In the data rows, the value 128 means zero.
Here are some points, one per row:
[148 145 132 145 114 117 124 141 171 134 114 118 121  92  74 151  32]
[148  74 150  93 125 124 152 170 141 130 184 180 104  75 126 132  90]
[186 178 161 146 133 120 125 173 155 118 130 107 121  86 141 163  64]
[139 206 182 117 109 130 116 158 141 188 106 115  84 100  97 141 115]
[162 114 117 171 166 117  67 124 173 114 117 121 154 181 101 108  90]
[149  94 120 123  94 128 163 130 143 119 196  82 113 114 156 161  63]
[175 186 151 105 133 122 168 172 117 116 125  46 107 107 147 125 115]
[123  69 106 131 147 117  77  67 111 147 129  76 152 150 101 150 108]
[134 108 123 167 144 142  87  52 146 118  71 125 107 140 128 121  74]
[175 190 155 131 115  86 139 179 131 128 105  91 123  86 143 166  89]
[175 101 136 106 131 112 120 162 138 107 180 180 186 172 143  97 124]
[ 76 114 102 156 126 166 117 123 183 107 121 121 109 180  99 124 197]
[ 54 125  89 147 102 121 152 126 122  96 126 155 155 147 144  86 194]
[149 185 161 137 121 102 130 143 123 120 105  90 103  71 106 130  52]
[ 98 115 157 115 180 158  82 100 126 143  98 120  51  78 115 124 132]
[ 88 106 126 113 121 172 140  78  82 123  90  98  76 124  73 126 162]
[125  64 123 133 156 124 135  68 119 125 166 135 167 126 152  90 186]
[116  84 121 111 130 169 115  91 115 109 173  78 148 110 156 157 196]
[139 173 153 130 148 168 158 116 107 150  99  92  87 113 113 119  42]
[ 70 162 120 176 128 115 113 152 118  97  91 195 134 142 167 118 169]
[111 169 136 103 119 144 170 175 116 169  64  74 111 140  86 130  97]
[161 166 155 126 172 127 159 163 113 128 146  93  83 104 125 164  54]
[126  91 138  72 201 117  89 129 145 119 142  87  85  93 109 105 116]
[147 153 137 107 147 160 122 141 175  97 170 123  81 111 117 124  43]
[ 63 111 101 167  91 141 152 143 123 102 137 150 149 149 138 105 207]
[162 159 133 129  86  87 118 155  93 153 115 123 115  88 111 201  79]
[140 120 119 152 140 115  84  84 151 110  77 113 118 119  76 162  61]
[ 95  59 111 153 176 132 124  79 120 134 148 186 124 121 136 122 171]
[ 64 111 100 174 102 153 154 148 130 117 133 157 160 143 137 107 205]
[117  38  97 114 143 123 126  93 130 149 150 172 169 155 157 118 145]
[122 139 124  71 102 139 199 110  97 137 153  74 124 124 161 143  77]
[131 143 117 169 133  98 120 105  95 106 149 179 185 141 185 109 175]
[ 81 147 101 145 113 125 114 173 129 132 104 190 138 183  90 113 186]
[117  66 138  95 155 162 170 134 151 129 194 166 112  93 134 140 166]
[143 120 163 132 107 112  80 122 121 174 146 113 190 206 113 122 140]
[100 106 149 142  84 132 179 177 157 109 162 173 108  88 114 168 168]
[143  66  91  97 135  97 105  97 105 139 144 179 185 159 154 128 131]
[129 169 129  97  94 114 196 157 139 161  76  95 110 143 109 115  71]
[110 120 129 164 116 122  51 102 128 172  76 135 118 118  76 152  94]
[ 96 179 104 128  98 120 121 171 134 117 114 162 181 193 143  96 164]
[122  93 116 129 184 189  72 104 127 149 111  73  96 128 164 136 127]
[138 112 128 131 102 105 101 109 130 165 139 157 146  87 113 229 144]
[168 141 170 127 108 135 113 150 167 115 125 190 182 164 111 113 183]
[168 148 158  93 118 152 173 159 149 116 176 113  93  94 160 193 115]
[197 160 123  83 140 133 170 135 128 120 100  62 102 162 140  92 121]
[123 115 113 151 167 118  82  90  89  85 121 171 169 126 181  97 134]
[ 88 201 114 128  84 111 104 157 151 165  84 143 147 146  88 143 164]
[120 124  88 165 132 108 130  93  97 114 149 162 182 133 162  89 192]
[139  72  78  97 170  97 100 116 133 134  67 174 124 159 127 109 134]
[138 116 158 111 143 131 108 127 137 143 135 200 172 195 102 102 179]
[127 184 152  99 113 128 117 146 174 124 103 101  60 103 112 123  63]
[ 99 137 136 140  81 119 112 147  79 105 160  77 179 117 121 150 192]
[168 170 121 100 117 126 182 110 141 126 100  66  92 122 149  92  76]
[ 79 110  84 173 133 120 157 150 118 138 125 177 132 151 115 115 211]
[ 98  96  97 155 117 138 156 110 116 117 148 176 150 131 136 137 225]
[134  84 135 148 110 142 112 116  96 120 173  80 168 151 153 158 201]
[175 136 116  95 132 165 191  86 120 137 131  94  97 145 151  95  71]
[173 174 163  99 138 119 126 110  87 133 129 109  75  71 117 103  77]
[112 153 147 143 123  86 131 157 100 104 151 157 138 102 198  62  96]
Along one direction, these points spread out more than along any other. Where along it does each point below lie, from 0 to 99? The average is 50, and the first point in the table lies past the average.
[175 101 136 106 131 112 120 162 138 107 180 180 186 172 143  97 124] : 40
[134 108 123 167 144 142  87  52 146 118  71 125 107 140 128 121  74] : 54
[ 98  96  97 155 117 138 156 110 116 117 148 176 150 131 136 137 225] : 25
[134  84 135 148 110 142 112 116  96 120 173  80 168 151 153 158 201] : 35
[168 148 158  93 118 152 173 159 149 116 176 113  93  94 160 193 115] : 65
[ 81 147 101 145 113 125 114 173 129 132 104 190 138 183  90 113 186] : 33
[ 70 162 120 176 128 115 113 152 118  97  91 195 134 142 167 118 169] : 35
[138 116 158 111 143 131 108 127 137 143 135 200 172 195 102 102 179] : 32
[148 145 132 145 114 117 124 141 171 134 114 118 121  92  74 151  32] : 70
[111 169 136 103 119 144 170 175 116 169  64  74 111 140  86 130  97] : 67
[ 63 111 101 167  91 141 152 143 123 102 137 150 149 149 138 105 207] : 27
[ 76 114 102 156 126 166 117 123 183 107 121 121 109 180  99 124 197] : 35
[117  38  97 114 143 123 126  93 130 149 150 172 169 155 157 118 145] : 31
[139  72  78  97 170  97 100 116 133 134  67 174 124 159 127 109 134] : 41
[120 124  88 165 132 108 130  93  97 114 149 162 182 133 162  89 192] : 28
[139 173 153 130 148 168 158 116 107 150  99  92  87 113 113 119  42] : 74
[116  84 121 111 130 169 115  91 115 109 173  78 148 110 156 157 196] : 39
[138 112 128 131 102 105 101 109 130 165 139 157 146  87 113 229 144] : 48
